In the rows, zero is written as 128.
Each row of D is roughly a mix of the hidden directions of one of several groups.
D (111 x 10):
[[124 144 144 140 125 121 149  89 109 187]
 [ 89 141  84  92 151 150 117 120 114 115]
 [145 127 119  77 136 154 101 166 104 123]
 [106 106 106 124  72 112 163 122 134 148]
 [130 154 126 110  86 162 170 137 145 107]
 [130  76 144 153 106 136 164 137 100 145]
 [123  91 146 140 141 177 145 142 154  96]
 [ 91 132  95 106 162 154 140  97 137 152]
 [137 156 122 120 116  84 136  81  94 127]
 [132 141 160  94 152 131 131 183 121 152]
 [ 90 163 145 116 156 145 113 100 147 160]
 [126 142 113 119 110 137 158  79  98 166]
 [126 107 114 134 109 185 155 163 118 141]
 [179 104 129 179 126 131 122 120 143 106]
 [123 113  88 152 142  98 118  84 106 151]
 [146 149 125 134 170 113  97 125  75 131]
 [149 143 135 131 153 109 116  68 156 146]
 [137 136 150 135 114 131 137  59 147 151]
 [ 91  86 109 138 114  79 140 119 115 122]
 [171  89 116 134 113 101 147  90 136 143]
 [130 147 160 106 161 113  97 166 149 150]
 [191 132 115 147 143 116 160 113 143 114]
 [107 112 155 135 121 121 149 140 126 194]
 [110 102  96  86 151 162 147 140 104 136]
 [173 145 138 149 109 184 129 127 142 128]
 [163 161 138 133  78 138 140 110 136  97]
 [140 158 140 158 172 131 158 162 114 112]
 [ 74 171 109 128 135 112 134 123 121  96]
 [156 181 119 156 135 153  95 135 144 125]
 [103  95 112 105 114  97 120 107  93 163]
 [146 176 128 121 119 146 115 114 147  75]
 [134  93  80 114 102 105 130 117 104  98]
 [ 97 108  86  92 131 130 117 150  96 106]
 [104 137 132 110 179  96 161 136 136 155]
 [117 108 163  72 149 138 126 140 159 135]
 [130  90 129 164 159 102  95 131 122 161]
 [150 183 160 158 131 135 127 158 119 118]
 [ 81 116 119 108 164 103 145 147 143 158]
 [140 131 149 168 115 150  98  82 154 136]
 [123 129  86 138 112  99 145 107  75 132]
 [120  86 178  93 121 131 150 122 129 149]
 [133 187 154 159 145 142 123 132 147 107]
 [131 114 121 143 121 177 140  76 152 142]
 [119  69 155 104 122 122 107 103 123 150]
 [132  98 105 160 109 160  95 127 168 118]
 [140 135 118 167 106 107 154 152 161 167]
 [142 187 117 121 129 101 131 102 131  91]
 [103 118 110  88 139 107  82  94 118 131]
 [110 171  89 111 123 139 116 120 147  85]
 [ 97  60 115 119 129 140 144 141 137 140]
 [133 136 102 120  95 159 153 144 105  80]
 [113  88 141 108  94 106 163 114 121  96]
 [123 136 164  63 141 109 125 143 138 135]
 [121 163 105 145 180 130 122 147 102 103]
 [184 155 138 125  92 144 111 124 114 151]
 [152 151 127 149  95  92 117 111 175 134]
 [138 179 138  97 136 127 151 127  81 127]
 [140 196 107 108 136 139 110 133 138 110]
 [110 110 114 159 117  90 118 110 180 118]
 [119 130 124 105 152 156 159 170  86 119]
 [122 109 160 143 131 166 131 176 162 127]
 [130 121 133 145 175 181 152 115 112 120]
 [149 149 127 169 121 145 118  76 154 117]
 [128 130 143 170 133 160 109  86 159 146]
 [136 155 112 128 144 147 139 138  63 106]
 [125 103  85 124 134 124 139  76 104 103]
 [160 123 152 142 129  79 131  88 149 146]
 [141 141  96 110  83 154 100 104 103 114]
 [139  93 160 122 105 143 102 100 169 111]
 [132 122 137 115 163 111 111 168 128  75]
 [104 103 157 145 172 102 130 162 133 150]
 [124 157 115  91 112 162 152 131  86 109]
 [ 90 119 107 108 106 120 123 101 171  96]
 [ 90 165 154 154 142  87 119 118 139 114]
 [116 121 138 135 129 109 182 130  76 113]
 [151 165 141 172 138 119 122  93 154 106]
 [125 124 150  79 129 119  93  84 115 110]
 [119 142 107 133 153  78 111 135 127 177]
 [145 179 114 136 164 150 129 159 102 121]
 [110  88 124 105 112 163 129 111  87 103]
 [114 118 150 177 124  84 148 104 149 135]
 [114 101 119 160 132 137 124 148 191 135]
 [106 117 111 117 120  94 128 148 106 186]
 [179  96 118 129 143 149 162 130 140 157]
 [149 179 153 121 142 102 136 110  95 106]
 [103 131  82 164 154 100 133 145 102 137]
 [107 119 139 137 107 113 153 179 102 164]
 [119 105  95 138 173 157 136 157  98 115]
 [105 142 135 102 177  98 155 130 136 159]
 [133 122 124 125 185  95 153 105 148 153]
 [127 150 112 108 101  95 124  88 115 171]
 [129 121 115  75 178 108 133 144 118 146]
 [166  98 100 149 127 103 169 102 137 122]
 [ 86 136 144 120 170 130 107 106 146 166]
 [116 159 166 133 134 159  96 105 151 158]
 [135 123 127 148 138 103  89 169 152  88]
 [169 123 153 149 110 168 145 166 133 138]
 [109  80 107  99 157 139 138 152 115 101]
 [139 157 147 109 168 128 109  87 140 161]
 [ 83  78 127 119 144 116 138 112  98 111]
 [123  87 135 180 158 120 142 116 151 145]
 [129 115  92 170 108 101 132 130  97  92]
 [132 119  93 175 105 127 131 144 109  85]
 [125 121 157 152 172  98 148 127  92 105]
 [133 142 149 188 103 137 152 117 119 156]
 [ 99 134 186 149 130 110 119 158 136 151]
 [102 157 132  83 138  96  88 117 115 121]
 [125 145 178 136  93 114 158 127 124 165]
 [118 112 161  89 116 153 136 167 162 118]
 [114  99 164 103 151 132 101  97 137  93]
 [158 181 136 129 164 119 119 138  92 127]]

One row of each group comes first, with its name. Which group is each row after those in?
[126 197 157 141 116 126 137 139 135 108] | (91)
[178 135 160 157 112 100 118 123 141 158] | (24)
[134 169 114 160 132 122 126 137  94 176] | (115)

[104  88 124 113  86 153 157 158 135 132] | (115)
[121 132  99 141 112 102  92 169 137 167] | (115)
[106 116 107 158 153  81 121 137 155 157] | (24)
[156 141 140 174  97 114 149 118 149  94] | (24)
[119 106 133 128 151 173 123 181 151 133] | (115)
[149  90 139 157 115 128  80 102 151 120] | (24)
[176 134 105  96 119 160 127  91 134 141] | (91)
[ 75 111 109 109 148  99 111 149 105 112] | (91)
[134 162 147 148 106  79 131 159  99 125] | (115)
[133 106 156 144 153 134  63 124 136 136] | (91)
[127 168 123  93 151 169 109 143 150 108] | (24)
